One turn or mirror swaps these rows in pairs. Which row does each one swap with?
q763: [-51  19  -7  19   3  -2  16 -52  -8  11 -10   5  -7   4 -12   6  18 -23]
q964: [-37  -9   8  30  -1  -2  21 -39 -31 -12   5  36  31 -13 -15  10   8  19]
q217: [-73   1  16  13  -1   4   7 -26 -21  22 -20 -16   4   1  18  19  21  32]
q468: [ -2   3  11  -9  21  -5 -15 -26  15   6   2 -23   5 -34  39  23 -16  -6]
q835: [  0 -33  30  17 -20   6  16 -13 -23  -3 -11  -7   8 -25  -8   7 -22  22]
q51: [-23  26 -15   0  -4  -8  42 -45 -13  -7  25  -7  27 -43  18 -16   1  22]
q569: [ -9  -8  40  -2 -23  -8   4   8 -11 -11  -3 -15   2 -19  -8  18 -11  29]
q889: [-68   2  17   4   4   2  20 -25 -26  29 -17  -8   1   6  17  22  21  31]
q616: [ -1   2   1 -14  28  -8 -12 -29   9   1  -1 -20   9 -33  44  20 -20   4]
q254: [-44 -16  -6 -11  14  -5   9 -30  -7 -11 -12  17  45 -32  41 -28  20  13]
q536: [-42 -22  13   5  15  31   0 -14  -8 -20   8  -6 -17  11  -9   9  -8 -21]
q193: [-47 -17  -6 -15  22 -10   5 -30  -6  -9 -17  14  37 -32  38 -36  12   8]
q667: [-47 -13  -3  -8  22  -4  -2 -32  -7  -4 -11  21  39 -28  39 -33  15   5]
q118: [-21  31  -5  -5 -10  -8  33 -59 -12  -7  21  -5  18 -37  19 -10   4  26]
q371: [ 15  -3  -6 -16   5  -2  20   0 -29 -28 -10 -27  25  -5  31  -8  -9  11]
q654: [-25  -6  20 -10  -5   8  -9  -2 -24   8 -42 -32 -17  -2   1  -9  22   3]
q125: [-33 -11  18 -27   6 -16  30  -7  -7  11   8   0  13 -17 -29 -22 -26   3]
q412: [-39   2  22 -24  -4 -23  33 -10 -16   7  13  -4  17 -12 -27 -17 -23 -10]
q27: [  5   1   6 -12  20  -8  -9 -29   8   1  10 -20   8 -30  35  21 -29  -2]
q877: [-28  -1  32   0   0  19 -12   2 -20  -1 -27 -33 -11   4   4  -5  28   7]
q683: [-24  -2  35  -9   2  19  -4  -3 -27   3 -29 -40 -10   7  12  -1  22   1]
q713: [-44 -14  -8  -6  19  -1   8 -38  -5  -5 -10  25  41 -35  38 -28  14   9]
q487: [-42 -19  13  11   9  30  -8 -15  -3 -17   3  -8 -19  12  -6   7  -6 -15]
q762: [ -2   1   3  -9  26  -9  -4 -34  10   5  -1 -24   4 -37  39  23 -21  -6]
q150: [-55  22   9  31   5   6  13 -46  -9  14   3   2   1  12  -4   3  19 -12]
q701: [-16 -12  -3 -14  27   2  37 -18 -36   7 -15   0  15 -36 -10  42  23   8]
q847: [-22  15 -21   1 -10  -5  43 -56 -12 -12  25 -10  29 -28  22 -13   5  13]
q303: [-19   2  23 -12  -5  11  -6   2 -32   2 -35 -37 -17   0   8  -2  18   6]
q756: [-57  20  -5  21  -1   6  23 -55 -13   5  -3   7  -1   2  -6  -1  15 -22]
q93: [-73   0  18   5  -2   4  17 -24 -25  25 -17 -20   8  -4  18  19  20  34]
q452: [ 14   1   6 -12   9   8  17  -4 -24 -38 -25 -13  32  -5  23 -11 -12   1]
q843: [-23  33 -13  -2 -10  -2  33 -52  -9  -3  26 -11  25 -34  10 -15  10  23]
q687: [ -9 -13   8  -5  19  10  38 -16 -42   3 -15  -4  16 -38  -8  35  34   5]
q746: [ 15   5  -5  -9  14   2  20   4 -27 -32 -12 -21  32 -16  23  -8 -14   6]
q411: [  1   3  10 -17  19 -10 -15 -21  10  -1   0 -22   9 -32  35  22 -25  -1]
q453: [-15 -12  -1  -8  27   3  36 -21 -27   3 -18  -3  24 -37 -13  43  27  13]
q957: [ 19   6  -3  -7  11  11  19   6 -24 -25 -19 -16  31   0  21 -10  -5   5]
q379: [-41  -2   5   8  -7 -35  18 -27 -23 -25   7  25  21 -11 -13  22  11  26]
q974: [-41 -12  14 -31   0 -15  34  -7 -12  10   4  -4  15 -21 -29 -18 -25  -5]
q438: [-43 -24  16  -2   6  33  -2 -17  -5 -18   2 -15 -12   9 -17   7  -3 -20]
q661: [-44 -15  -9 -10  20  -2   3 -34   5  -9 -10  15  39 -34  41 -33   7   7]
q87: [-60  19  10  17   5   8  23 -53 -11   7   6   2  -1  11  -1   0  22 -19]

Swapped with q889: q438
Swapped with q487: q217
Swapped with q150: q877
Swapped with q303: q756
Swapped with q687: q412

